In the data rows, 500 means zero.
Some points, one per row:
  469  539  608  592  650  602  550  568  533  538  547  563  626  603  585  583  556  586  594  585  586  554  539  555  572  587  645  646  576  546  483  480
  508  537  515  493  568  523  579  593  510  504  493  502  570  591  573  571  565  554  577  562  160  523  514  521  590  605  577  586  487  494  503  491
  506  547  581  490  648  573  588  612  632  584  585  639  539  547  567  501  594  557  578  629  531  580  561  503  521  550  149  522  613  613  568  617
  525  478  486  475  630  615  150  622  537  493  512  559  566  585  559  576  596  548  609  600  505  495  455  451  588  576  576  565  502  519  485  499
  495  497  566  509  700  642  583  628  626  557  533  601  571  597  649  573  661  633  625  650  500  550  549  538  559  592  655  622  589  538  529  540
  509  433  347  436  67  230  215  174  302  332  257  86  297  267  368  483  250  276  192  83  327  319  452  514  444  283  255  157  203  289  322  319
  150  592  602  514  684  558  588  631  565  523  559  685  591  620  614  493  581  599  582  659  569  613  592  519  537  628  620  615  636  541  556  606
  524  551  553  522  604  533  571  569  528  544  559  611  574  554  547  496  528  527  580  145  563  533  524  472  549  568  549  542  566  546  554  153
  469  630  578  512  675  591  613  628  522  492  472  626  639  638  707  552  612  609  553  709  534  572  579  485  543  681  652  620  597  441  521  532
  470  509  598  503  648  575  512  563  150  537  525  599  496  550  580  532  640  549  557  611  522  552  521  158  505  565  631  532  577  543  477  535
  390  489  524  515  708  570  570  533  528  620  550  677  563  515  568  471  562  627  549  639  532  471  535  425  450  541  564  600  648  575  150  482
  467  494  523  467  673  621  607  652  503  503  544  159  617  635  159  514  611  577  660  682  512  560  467  441  561  600  608  600  541  546  500  567
  487  492  479  442  611  616  599  633  539  523  558  578  536  584  530  548  610  546  622  595  496  510  457  478  586  551  551  562  489  503  534  575
  553  466  538  550  543  616  570  545  589  603  626  545  548  493  468  556  578  608  615  516  549  486  490  584  577  453  506  526  148  631  611  576
  397  560  540  493  729  571  555  606  517  514  502  716  553  604  580  419  575  528  547  701  542  569  536  399  439  564  591  558  663  150  513  540
  555  159  535  517  547  586  584  581  578  573  581  572  561  534  543  564  609  579  617  520  525  513  515  559  583  542  558  531  476  550  582  565
  479  533  517  596  651  597  614  543  485  563  551  583  637  550  589  543  512  615  607  602  608  512  523  502  576  574  580  662  532  150  504  486
  571  564  545  533  535  524  528  574  590  544  631  627  525  558  505  506  153  497  599  592  588  576  517  158  528  494  494  530  566  579  607  602
  534  159  157  553  571  540  543  513  586  594  559  549  544  526  566  551  562  577  549  505  562  535  582  588  541  508  544  542  576  554  561  572
  508  491  543  521  545  562  535  569  576  535  586  554  491  539  472  536  573  523  585  571  160  519  493  526  526  493  516  487  558  557  505  548
  521  538  606  593  609  569  553  552  549  587  595  662  598  552  535  501  551  546  603  590  617  603  529  544  519  541  578  611  635  605  575  153
  550  604  631  527  621  536  565  584  565  515  547  608  585  616  596  551  569  523  571  607  606  634  594  541  587  601  604  572  553  535  542  586
  476  499  553  529  679  633  550  610  563  580  597  628  575  554  511  521  587  606  629  602  550  556  507  476  518  529  596  602  633  604  536  561
  458  564  571  517  691  549  596  593  608  630  527  689  538  532  590  478  153  635  156  632  553  566  607  501  472  603  591  573  703  549  594  572
  516  504  578  544  567  549  489  495  547  525  631  650  536  562  458  452  478  464  597  590  602  624  517  487  488  484  526  523  630  598  544  593
  592  159  157  481  38  134  257  180  309  373  340  146  374  265  315  456  182  246  211  92  428  403  477  158  443  328  204  280  199  305  431  324
  545  537  576  569  600  569  544  568  533  557  568  600  581  618  577  558  548  543  577  585  584  567  549  526  568  152  600  620  541  564  528  524
  552  592  560  508  603  567  625  651  568  564  618  667  594  587  568  559  580  553  639  632  587  154  529  517  598  596  580  560  569  553  628  606
  456  520  527  152  576  540  513  572  542  482  490  508  463  537  557  504  570  489  527  555  476  515  522  486  492  523  568  491  530  526  478  549
  503  493  516  476  596  643  624  630  553  517  588  601  560  600  540  571  625  573  679  598  512  536  156  478  594  556  582  550  507  552  538  587
  510  511  494  523  653  561  641  595  492  542  570  666  639  588  561  516  503  586  655  639  592  538  470  426  566  601  550  157  563  534  580  519
  537  515  573  501  599  577  581  620  640  566  566  598  157  525  557  560  636  605  156  567  484  514  538  559  555  551  582  528  596  586  560  607
  479  432  459  496  603  617  585  600  502  532  553  553  596  558  534  571  577  584  663  572  543  486  446  485  583  560  571  592  516  556  534  484
  485  474  497  524  623  605  576  560  546  572  589  617  577  536  534  478  523  574  613  607  564  154  483  482  500  511  538  580  592  576  569  562
  556  416  347  441  26  250  248  169  246  285  307  40  354  314  336  518  256  269  246  85  348  328  404  576  442  316  237  344  148  291  332  272
  487  493  556  540  577  566  150  542  502  500  530  529  562  571  547  546  550  554  594  556  557  527  506  533  565  506  587  602  555  565  516  507
  150  446  546  504  585  644  517  578  499  435  645  590  566  609  480  156  554  471  683  589  519  571  420  476  554  464  597  567  519  622  491  504
  545  517  498  152  532  560  605  535  476  535  555  563  591  516  519  540  505  568  609  549  586  517  509  158  568  552  546  577  505  539  563  510
  444  509  550  477  724  625  608  658  570  542  525  626  586  587  579  528  634  606  640  690  524  534  506  461  532  599  630  614  617  540  507  530
  533  502  542  535  156  602  589  536  561  565  601  613  157  542  553  522  562  557  604  576  567  538  500  540  551  523  540  562  557  585  571  548
  562  159  536  492  584  606  608  612  580  570  560  553  536  574  556  593  615  572  615  563  522  506  495  544  596  521  545  556  502  566  560  592
  518  450  515  556  545  580  530  513  476  544  571  545  589  522  504  527  478  487  615  535  582  515  442  541  545  480  532  597  522  566  526  474
10 more points follow, each with its number after it:
  533  477  490  474  580  578  622  627  559  511  647  601  521  574  493  514  567  562  667  587  517  540  469  514  156  499  529  157  513  585  150  581 0
  486  520  529  444  710  640  673  689  585  522  153  612  614  152  616  582  153  616  672  655  160  552  483  498  602  642  655  581  542  564  530  582 1
  615  501  534  510  156  594  592  590  583  580  659  575  534  552  465  557  564  533  664  552  576  544  469  545  575  503  518  524  549  635  592  597 2
  511  525  578  584  555  526  530  509  565  555  608  613  539  545  511  495  484  520  553  576  591  569  530  477  489  517  525  546  592  554  554  544 3
  582  485  392  492  61  205  271  180  382  442  303  109  276  214  345  496  272  295  173  65  371  337  496  607  417  303  211  301  227  358  436  370 4
  489  478  557  564  666  642  564  597  499  502  530  592  634  623  623  597  153  584  644  636  552  582  156  534  555  585  689  657  585  551  482  496 5
  462  508  513  519  631  579  548  565  551  539  515  540  516  568  591  574  609  594  569  546  160  489  527  522  544  560  593  568  563  543  490  516 6
  527  474  418  507  85  147  121  137  374  333  280  99  239  244  340  425  231  185  114  53  358  400  546  591  380  295  273  261  239  321  313  351 7
  477  532  574  489  575  514  465  504  521  495  501  591  157  535  547  469  511  473  524  555  549  566  546  502  156  524  558  513  548  510  470  521 8
  476  421  488  500  619  654  593  610  522  524  605  557  570  555  527  558  576  581  668  585  160  489  428  472  584  478  563  592  552  573  516  542 9
Which of these numbered points is nearest to each point below by angle, seen from the average point of the first points? Its number follows each.
  480  519  598  152  156  598  583  569  584  588  597  646  572  584  559  485  554  565  601  626  613  563  551  498  508  519  573  576  636  606  552  568 > 2
  580  566  534  499  570  552  589  619  513  498  577  621  630  625  574  553  560  537  619  615  601  576  156  508  606  617  586  573  536  507  531  559 > 5
  475  498  518  517  583  540  523  529  545  559  499  528  524  515  532  526  533  557  523  535  160  499  502  519  521  543  565  565  509  513  488  460 > 6
  500  450  389  439  104  220  206  192  273  259  222  114  340  324  381  482  265  235  186  128  320  338  457  505  423  321  309  325  204  283  274  276 > 7
  507  503  603  517  596  568  479  567  515  482  555  602  157  599  535  549  572  485  585  580  550  597  499  515  519  511  625  565  566  551  458  539 > 8
  596  554  433  478  44  131  195  136  393  151  305  148  245  263  347  465  256  226  87  58  398  392  544  622  395  326  215  258  262  278  150  403 > 7
  524  474  335  498  63  243  251  167  315  405  329  180  339  236  330  452  240  282  204  95  395  330  472  555  389  268  203  312  250  347  457  318 > 4
  498  541  552  576  156  571  574  532  528  564  559  624  589  539  578  519  508  597  593  576  613  534  561  545  530  551  544  620  606  585  535  513 > 2
  462  540  450  460  595  567  626  593  552  553  153  579  535  503  557  535  609  602  580  568  483  462  497  481  554  556  472  507  525  521  600  554 > 1
  515  537  574  525  638  623  585  628  583  526  153  597  545  610  571  558  619  560  618  627  526  564  538  512  598  578  613  562  556  572  501  568 > 1
  427  421  524  504  651  619  545  556  481  515  574  587  565  560  521  508  566  561  633  602  499  487  433  457  467  480  574  578  550  572  472  488 > 9
  469  467  520  484  613  578  518  567  554  505  545  582  157  532  535  512  569  539  557  557  466  503  497  475  490  508  554  524  574  536  491  527 > 8
  446  535  469  495  691  610  681  657  150  524  481  588  656  597  674  555  611  648  623  661  509  497  533  437  584  152  626  619  513  456  534  506 > 9
  429  531  540  512  727  610  589  635  543  543  542  671  596  584  610  496  647  632  599  700  555  527  519  443  481  609  611  157  616  561  525  516 > 0
  467  532  157  426  666  606  616  673  551  536  584  669  567  548  547  501  642  599  622  676  488  506  484  437  516  574  547  530  558  548  548  604 > 9
  507  562  562  516  629  565  588  617  540  551  576  159  157  624  559  493  574  585  599  614  584  559  521  466  534  595  539  565  616  530  569  574 > 8
  519  479  537  450  533  572  516  585  564  489  545  556  491  152  511  546  592  511  622  571  485  553  495  526  559  506  584  508  516  522  508  580 > 1
  443  518  546  514  675  578  562  571  549  548  514  577  564  555  631  535  621  595  553  598  519  515  561  508  486  603  634  601  585  533  502  508 > 6
  578  159  609  568  557  485  530  545  537  546  537  579  157  576  568  534  520  523  533  549  621  615  579  566  588  602  565  586  546  515  542  520 > 8
  529  474  558  567  599  602  556  553  474  510  586  544  630  595  560  579  525  550  605  586  598  536  488  521  589  529  588  617  543  581  507  481 > 5
  571  489  399  455  0  198  200  131  362  366  282  67  262  152  305  490  284  247  143  8  348  361  471  604  404  285  227  272  201  311  375  343 > 4
  475  529  539  489  620  556  574  544  574  548  511  571  524  535  558  496  628  593  527  568  481  477  516  480  499  572  538  507  568  474  529  550 > 6
  485  547  517  529  612  581  588  557  468  504  568  634  667  152  539  486  515  575  616  645  607  534  518  426  551  573  537  626  579  551  536  472 > 1
  439  539  511  479  675  600  593  666  512  490  509  660  157  643  605  501  592  577  633  715  522  549  484  457  565  618  628  622  585  493  491  536 > 8
  438  475  565  501  156  624  526  584  594  508  540  636  542  594  599  533  617  517  622  628  503  594  527  479  547  548  645  558  615  564  498  599 > 2
  436  523  489  427  704  649  654  735  566  495  153  595  583  650  643  579  694  622  647  690  453  532  494  469  608  655  671  603  550  484  535  575 > 1
  489  431  486  475  625  629  633  612  533  555  526  550  573  554  555  574  629  591  618  583  465  482  456  470  581  549  582  157  490  499  515  513 > 0
  481  465  549  534  610  627  544  560  502  512  563  519  585  564  575  589  591  536  618  583  520  154  480  513  570  152  600  620  551  563  449  466 > 9
  468  485  476  449  619  555  587  604  547  509  521  605  555  554  567  500  582  556  589  633  486  505  475  414  528  544  540  512  548  517  534  544 > 9
  467  477  559  515  684  639  576  615  592  539  585  634  567  602  589  532  618  624  614  670  546  544  156  499  509  552  613  590  607  571  508  581 > 5
  443  535  530  434  636  570  598  649  540  517  530  630  586  593  547  484  603  544  624  682  526  154  489  425  559  578  149  157  526  511  547  559 > 0
  619  436  157  462  0  216  166  192  361  339  342  73  243  272  251  503  244  183  213  18  324  369  464  625  444  207  231  220  208  366  370  153 > 4
  517  545  521  463  571  535  529  551  563  572  518  554  497  518  562  513  581  552  521  541  506  537  565  500  496  564  540  507  540  510  540  576 > 8
  453  539  574  152  612  546  534  524  495  536  507  571  582  536  571  528  517  551  530  557  531  545  539  529  513  543  557  568  579  539  510  471 > 1
  560  493  359  498  99  202  258  172  335  402  354  207  321  252  305  391  254  258  231  107  413  370  461  520  395  252  198  313  238  370  419  365 > 4
  529  486  503  473  585  578  608  620  485  497  600  587  655  596  518  522  536  541  675  631  575  548  438  461  599  562  562  596  503  522  532  534 > 5
  487  589  562  563  598  528  517  534  539  604  562  630  523  548  524  459  490  504  548  573  575  555  535  514  490  548  516  545  614  539  555  574 > 3
  435  494  545  509  645  574  544  577  588  592  487  586  505  510  609  519  649  624  540  592  487  476  558  500  156  565  565  544  612  518  522  537 > 8
  562  438  351  461  21  147  208  164  332  349  346  149  269  224  244  453  248  222  198  19  352  331  440  590  387  204  156  244  202  370  407  350 > 4
  524  580  505  535  582  530  570  574  502  151  465  528  569  529  577  564  533  580  539  567  534  514  522  538  570  595  535  554  524  489  512  516 > 1
  425  557  493  486  734  602  627  640  572  575  543  694  593  534  582  483  619  634  606  708  527  494  559  410  495  632  594  604  650  527  539  569 > 1
  480  561  585  559  584  525  487  527  533  564  153  595  539  577  553  508  520  517  498  551  557  583  596  549  491  551  591  543  615  553  505  522 > 1
  510  563  503  524  156  548  621  606  466  500  515  613  668  614  595  513  541  589  604  630  599  534  491  494  606  152  560  609  511  491  521  505 > 2
  485  502  551  472  719  690  661  717  564  546  596  651  606  627  638  571  667  641  684  677  510  540  501  481  584  614  654  610  565  545  555  591 > 9
  551  572  510  521  558  528  600  589  508  528  569  599  583  580  534  537  531  547  600  604  585  540  519  525  602  587  533  157  491  514  553  568 > 0
  483  594  589  555  641  548  561  578  590  636  618  714  521  511  533  446  546  563  582  612  573  565  563  503  451  548  530  526  689  615  625  597 > 3
  517  554  405  486  81  153  227  162  362  352  288  159  263  251  346  384  259  238  143  118  389  430  557  546  326  314  216  232  280  319  380  377 > 7
  586  504  410  474  40  151  200  171  371  371  302  152  251  296  305  425  236  199  142  51  356  425  508  589  395  270  222  239  240  346  372  366 > 7
  505  551  485  470  641  585  617  650  522  503  534  581  601  562  577  538  598  594  623  628  533  516  504  472  555  583  559  581  491  510  564  531 > 1
  490  444  157  554  580  617  595  486  482  537  589  584  616  510  504  533  504  580  627  545  561  490  156  499  511  495  504  606  528  588  513  482 > 5
  566  159  157  523  647  658  619  623  615  629  635  625  573  576  557  565  603  597  655  605  595  572  510  540  582  551  587  580  617  622  603  619 > 9
  556  540  603  579  611  565  535  553  608  588  606  614  532  544  533  528  573  538  563  568  581  567  561  569  526  499  560  533  618  602  584  608 > 3
